Rotation paths and how fast each direction turns (deg/step)
Each turn is a multiple of 5 degrees from 10 to 175, or 0.
Each row of a path follows its step; steps can be skipped.
path 1
step 2: [ 1.77 -0.27  1.59  1.30  2.25  1.50 -1.08 -2.58 -1.26 -0.25 -2.41 -3.75
  0.72 -0.60 -5.06 -0.28  0.14 -3.23 -2.28  1.67 -1.41  3.58 -0.11 -0.69
  0.84 -2.22  1.21  3.49 -0.47  0.97  3.04 -0.17 -0.04 -0.63  1.06  0.23
 -2.10  1.56 -4.29 -0.08  0.09  2.03  0.90  1.40  3.36 -1.35 -1.00 -0.56
  1.86 -1.22  0.84 -0.58 -2.03  1.04  3.30  0.67  1.10  0.72 -0.60  0.69
 -0.47 -1.97  1.79  3.23  0.61 -1.33  0.85 -0.21 -0.93 -1.06  0.57 -1.89]
step 4: [-0.62  0.29  3.10 -1.13  0.52  0.10  1.10  0.88 -0.44  0.26 -2.80 -2.11
 -0.90 -1.88  2.86  0.05 -0.44  0.27 -1.43  1.28  0.20  0.56  2.26 -1.22
  2.22 -0.08 -2.24 -1.64 -2.00 -0.79 -0.92  1.50 -3.90  0.47  1.04 -3.19
  1.67 -0.90 -0.08 -1.76 -1.91 -1.36 -0.31  0.88 -3.05 -0.45 -0.96  5.25
  1.06 -4.77  1.08  0.30 -2.79 -0.83  0.27 -1.94  1.62  2.34 -2.77  2.18
  2.14 -1.18 -1.07  2.21  0.42  3.87  1.20 -0.24 -0.16  0.87  0.24  0.35]
step 11: [-2.09  0.04 -0.26 -0.65 -3.95 -0.24  0.96  2.63  2.75 -0.54  0.88 -1.97
  0.51 -1.32 -0.86  3.21  0.38 -1.88 -2.03  0.85 -0.96  0.28  1.10  0.35
  0.98 -1.61 -1.42 -0.79 -1.49 -1.61  0.60 -1.53  1.59 -2.45  0.96  0.33
  2.84 -1.11 -1.00 -1.16 -0.25  2.41 -2.78 -0.51  2.13 -0.80 -0.89 -0.88
  2.75 -4.71 -0.51  3.58  0.49 -0.86 -0.23  0.32  0.41  0.54 -0.86 -0.97
  2.71 -1.86  0.70  2.25  5.35  0.99  0.28 -0.52  2.22  1.44  2.37  2.30]
step 13: [ 0.28  1.26  2.14 -0.15 -0.36  4.40 -1.36 -2.33  0.53  3.00  0.97  2.80
  2.04 -0.87 -2.25 -2.05 -1.43 -0.57  0.32 -0.45 -0.70  0.99  2.01  1.37
  1.44 -4.44 -0.93  0.11  0.78  0.12 -1.60 -1.07  2.77  0.07 -0.62  0.75
 -2.76 -2.19  1.45 -1.32 -0.64 -0.62 -0.39 -0.07 -2.21 -1.05 -1.37 -1.80
  0.41 -1.45  1.47 -2.04  0.12  1.49 -0.29 -2.95  1.02 -2.42 -0.88 -0.08
  6.48 -0.16 -0.34  1.62 -2.96  2.93  0.60 -0.09  0.17  0.64 -0.93  0.97]
step 16: [-1.10 -1.06  0.79  2.02 -2.69  0.83  2.99  0.93  1.22  1.02  0.92 -1.70
  1.08 -2.58  2.42 -0.58  2.05 -0.68  0.83 -1.05 -1.15 -0.67  0.43  3.91
  6.85 -2.88  0.87 -2.04  0.96 -0.45 -1.74 -2.33  1.95 -1.82  1.30  0.59
  1.19  2.27  1.84  0.05 -0.60  2.72  0.57 -1.33 -2.88 -0.75 -0.16 -1.80
  0.29  0.72  0.58  1.70 -1.59 -2.34 -1.49 -2.04  0.58  0.56 -0.40  3.23
  0.34 -1.40  1.61 -1.89  0.00  1.22  1.75 -1.51  2.40 -0.02  1.34  0.50]
step 17: [ 0.43  1.07  0.90  1.53 -2.45 -0.03 -0.32  2.67  0.87  2.20  0.92  1.14
  2.44 -1.67 -0.02  0.56 -0.26 -0.51  0.12  3.17  1.97 -1.40  2.39  1.66
 -1.70 -4.89  0.47 -2.31 -0.07  0.46  2.10 -3.01  1.10 -1.07  0.08 -3.18
 -0.13 -1.07 -0.52 -0.94  4.27 -0.07 -0.63  0.66  1.46  0.65  0.61  1.27
  2.14 -3.21  1.49 -1.08 -1.18 -2.23 -3.47  1.93  0.65  0.91  1.64  1.13
 -0.93  0.63  1.94  1.85  2.11  2.28  0.50  0.01  1.83 -1.27  4.48  1.50]
step 23: [ 1.08  2.39  1.31 -1.02 -1.01  2.72  0.72  1.26  1.38  0.11  2.56  2.27
  1.65 -3.70 -0.26 -2.99 -2.74  0.99  0.75 -0.34  1.03 -1.36  0.52  0.72
  0.31 -3.32  3.99 -2.74 -0.25 -2.09  0.72 -1.92  1.53 -1.87  2.34 -4.26
 -2.28  1.14 -1.76 -1.34  1.28  0.44  1.32 -2.21  0.53  0.11 -1.27  0.10
 -0.24 -0.18  2.40  1.76  0.07 -2.18  0.22 -1.38 -1.36 -1.18  1.84 -1.89
  0.03 -1.38  0.74  0.54  0.05  3.93 -0.10 -1.47 -2.87  0.56 -0.21  3.26]
step 28: [ 0.78  2.45 -0.31 -3.93  1.27  0.84  1.38 -0.20 -1.80 -1.67  1.94 -2.01
 -1.92 -4.02  2.30 -0.01 -0.14  0.16  2.77  0.05  2.05 -1.36  1.07 -0.64
  0.06 -1.63 -3.81  1.19 -0.92  1.33 -0.10 -0.95 -0.07 -0.73  1.82 -0.75
 -0.51  1.24 -0.95 -0.37  1.32  0.43  0.12 -4.65  1.66 -1.41 -4.24 -3.74
 -0.29 -1.10 -1.78  0.84 -1.67 -2.91 -0.06  1.22  0.07 -1.00  3.46  0.37
  1.83 -1.94 -0.82 -1.51  0.33 -0.39  2.97 -1.34 -1.69 -2.60 -1.07  0.03]
step 29: [-2.11  1.64  1.34  0.29  0.98  4.43  0.09 -1.60 -1.38 -2.90  0.90  0.77
 -1.58 -3.68 -1.25 -2.57 -0.81 -2.15  0.76 -2.74  2.66  1.38  1.35  0.78
  1.20  0.76  0.61  0.39  0.01  0.54  1.28 -0.13  2.94 -0.86  3.72 -2.83
 -0.53  1.18 -0.67 -2.15 -0.22  1.53  0.99 -3.33 -1.18  1.88 -0.15  1.54
  2.14 -2.42  0.96  0.83  0.71 -1.61 -1.37 -3.55  2.03 -0.28  1.61 -1.85
  0.23 -1.09  0.75  4.98  1.39  0.71 -1.67 -0.40  1.91  1.28 -0.41 -1.52]
step 32: [ 1.77  2.26  0.22  0.55  0.97  2.39  2.75 -0.45 -0.17 -0.04  0.03 -2.27
  1.11 -1.62 -0.16 -2.02  0.95 -0.72 -1.21 -0.90 -0.27  3.12 -1.07  2.12
  2.34  3.32 -2.33  1.48  0.67 -0.69  1.45 -1.24  0.02 -3.19  0.34 -1.88
  0.55 -0.45  0.71 -0.46  4.11 -0.87  1.38 -3.63 -0.32 -1.00 -1.54 -1.68
 -2.42  1.42  2.57  0.08 -1.99 -0.23  1.52 -0.29  1.81 -3.11 -2.84  4.68
 -1.85  1.89  2.75  1.02 -0.86  0.41 -2.83 -1.18 -0.60  1.12  2.11 -0.51]
Speeds:
[ 0.05  0.26  0.05 -0.02  0.30  0.29  0.02 -0.49 -0.14 -0.51  0.86  0.22
  0.91  0.37 -0.06 -0.40 -0.22 -0.12  0.37  0.35 -0.38  0.13 -0.02  0.52
  0.17  1.06 -0.02 -0.05  0.26 -0.94 -0.22 -0.45  0.16  0.54  0.09 -0.52
 -0.63 -0.08  0.27  0.30 -0.05  0.45 -0.16  0.35 -0.70  0.12  0.33 -0.01
  0.97  0.30  0.22 -0.89 -0.19  0.06 -0.55 -0.47  0.40  0.61  0.16  0.08
  0.08 -0.24  0.35 -0.46  0.25  0.04  0.06 -1.33 -0.32  0.39  0.04  0.27] : 110
[-0.35 -0.40  0.66  0.05 -0.42 -0.07 -0.07 -0.68 -0.49  0.28 -0.36 -0.88
  0.60  0.14 -0.73  0.06 -0.43  0.36  0.04  0.30  0.04 -0.26 -0.50  0.20
  0.38 -0.19 -0.04 -0.37 -0.16 -0.86 -0.84  0.25 -0.40  0.21 -0.29  0.55
 -0.20 -0.41  0.23 -0.36 -0.39 -0.39  0.33  0.11  1.11 -0.82  0.31  0.59
 -0.11 -0.16 -0.06 -0.11  0.63  0.25 -0.27 -0.31  0.23 -0.17 -0.45  0.39
  0.73 -0.02 -0.12 -0.25  1.05  0.06  0.11  0.11  0.27 -0.31  0.63 -0.40] : 10
[-0.56  0.28 -0.21  0.46 -0.03 -0.04  0.23 -0.22 -0.02  0.41  0.51 -0.36
 -0.40  0.11  0.34 -0.36 -0.07 -0.83  0.19  0.53  0.32  0.07 -0.50 -0.34
 -0.29  0.32  0.06 -0.34  0.26  1.32  0.35 -0.03 -0.72 -0.39 -0.22 -0.41
 -0.16 -0.11  0.70 -0.51 -0.25 -0.07 -0.14 -0.71  0.14  0.23  0.16 -0.24
 -0.03  0.01 -0.20 -0.46  0.98  0.03 -0.15  0.00 -0.41 -0.30  0.13 -0.45
 -0.13 -0.82 -0.47  0.06  0.07 -0.62  0.36 -0.95  0.58  0.33  0.98 -0.40] : 35
[-0.22  0.14 -0.16 -0.03 -0.93  0.12 -0.09  1.08  0.28 -1.03 -0.43  0.31
  0.99 -0.24  0.32 -0.05 -0.60 -0.61  0.24 -0.79  0.52 -0.53 -0.08 -0.79
  0.45  0.00  0.02 -0.01  0.26  0.27 -0.06 -0.65 -0.06  0.14 -0.25 -0.69
  0.00 -0.06 -0.55 -0.04  0.24 -0.12  0.18 -0.31  0.44 -0.14  0.30  0.16
  0.19 -0.32 -0.37  0.00  0.05  0.55 -0.86 -0.53  0.18  0.40  0.56 -0.58
  0.09 -0.16 -0.24 -0.44  0.22  0.32  0.14  0.78  0.41  0.54 -0.07  0.04] : 60
[ 0.15 -0.27 -0.37 -0.52 -0.03  0.99 -0.28 -0.15  0.12  0.56  0.66  0.35
 -0.52  0.19 -0.49 -0.18  0.05  0.67 -0.28  0.09  0.24 -0.24  0.99 -0.16
  0.24 -0.24 -0.01 -0.37 -0.11  0.06  1.00  0.30  0.68  0.28 -0.05 -0.41
  0.03 -0.89 -0.56 -0.40 -0.34 -0.21 -0.10  0.69  0.06  0.07  0.54 -0.13
 -0.71 -0.41 -0.22  0.34  0.09  0.73 -0.38 -0.62 -0.28  0.17  0.34 -0.15
 -0.31 -0.33  0.38 -0.04  0.54 -0.05 -0.40 -0.07 -0.63  0.47  0.88 -0.30] : 175
[-0.15 -0.10 -0.13  0.17 -0.71  0.56 -0.08 -0.49 -0.48 -0.07  0.09 -0.04
 -0.40  0.25  0.16 -0.56  0.33  0.91 -0.02 -0.63 -1.16  0.12  0.25 -0.12
  0.74  0.12  0.54  0.65  0.81  0.60  0.12 -0.34  0.38 -0.15 -0.38 -0.59
 -0.68  0.29 -0.35  0.17 -0.06  0.21  0.61 -0.79  0.10 -0.42 -0.12  0.24
 -0.13  0.01 -0.08  0.22  0.72 -0.18 -0.78 -0.05  0.24 -0.07 -0.65  0.22
  0.00  0.88  0.13  0.49 -0.31 -0.62  0.25 -0.23  0.01 -0.44 -0.23  0.11] : 110
[-0.27 -0.51  0.33  1.00  0.76  0.03 -0.08  0.13 -0.30  0.38  0.14 -0.89
 -0.31  0.61  0.60  0.26 -0.17  0.34  0.12 -0.99  0.03 -0.18  0.09 -0.04
 -0.31 -0.21 -0.22 -0.14  0.05 -0.47  0.08 -0.04  0.06  0.74 -0.06  0.17
 -0.25  0.79  0.23 -0.37  0.40  0.11 -0.48  0.18 -0.56 -0.12 -0.35  0.00
 -0.12 -0.78 -0.40 -0.22  0.10  0.23 -0.59 -0.17 -0.55 -0.34  0.00  0.20
  0.30 -0.07 -0.34 -0.91 -0.60 -0.61  0.63  0.59 -0.69  0.87  0.02  0.16] : 120
[ 0.00  0.22 -0.40 -0.51 -0.08 -0.67 -0.26  0.48  0.33  0.12  0.18  0.11
  0.31  0.53 -0.62  0.12 -0.07 -0.33 -0.72 -0.34  0.16  0.18  0.01 -0.35
  1.05 -0.64 -0.13 -0.20  0.19  0.06  0.52  0.00 -0.04 -0.13 -0.33 -0.43
  0.10  0.17  0.33  0.42 -0.09 -0.19 -0.32  0.95 -0.26  0.01 -0.25  0.24
  1.05 -1.01 -0.14  0.20  0.29  0.10  0.58 -0.33  0.15 -0.41 -0.80  0.38
  0.20  0.17 -0.80 -0.54 -0.43 -0.59 -0.38 -0.75  0.11 -0.66 -0.15 -0.44] : 10
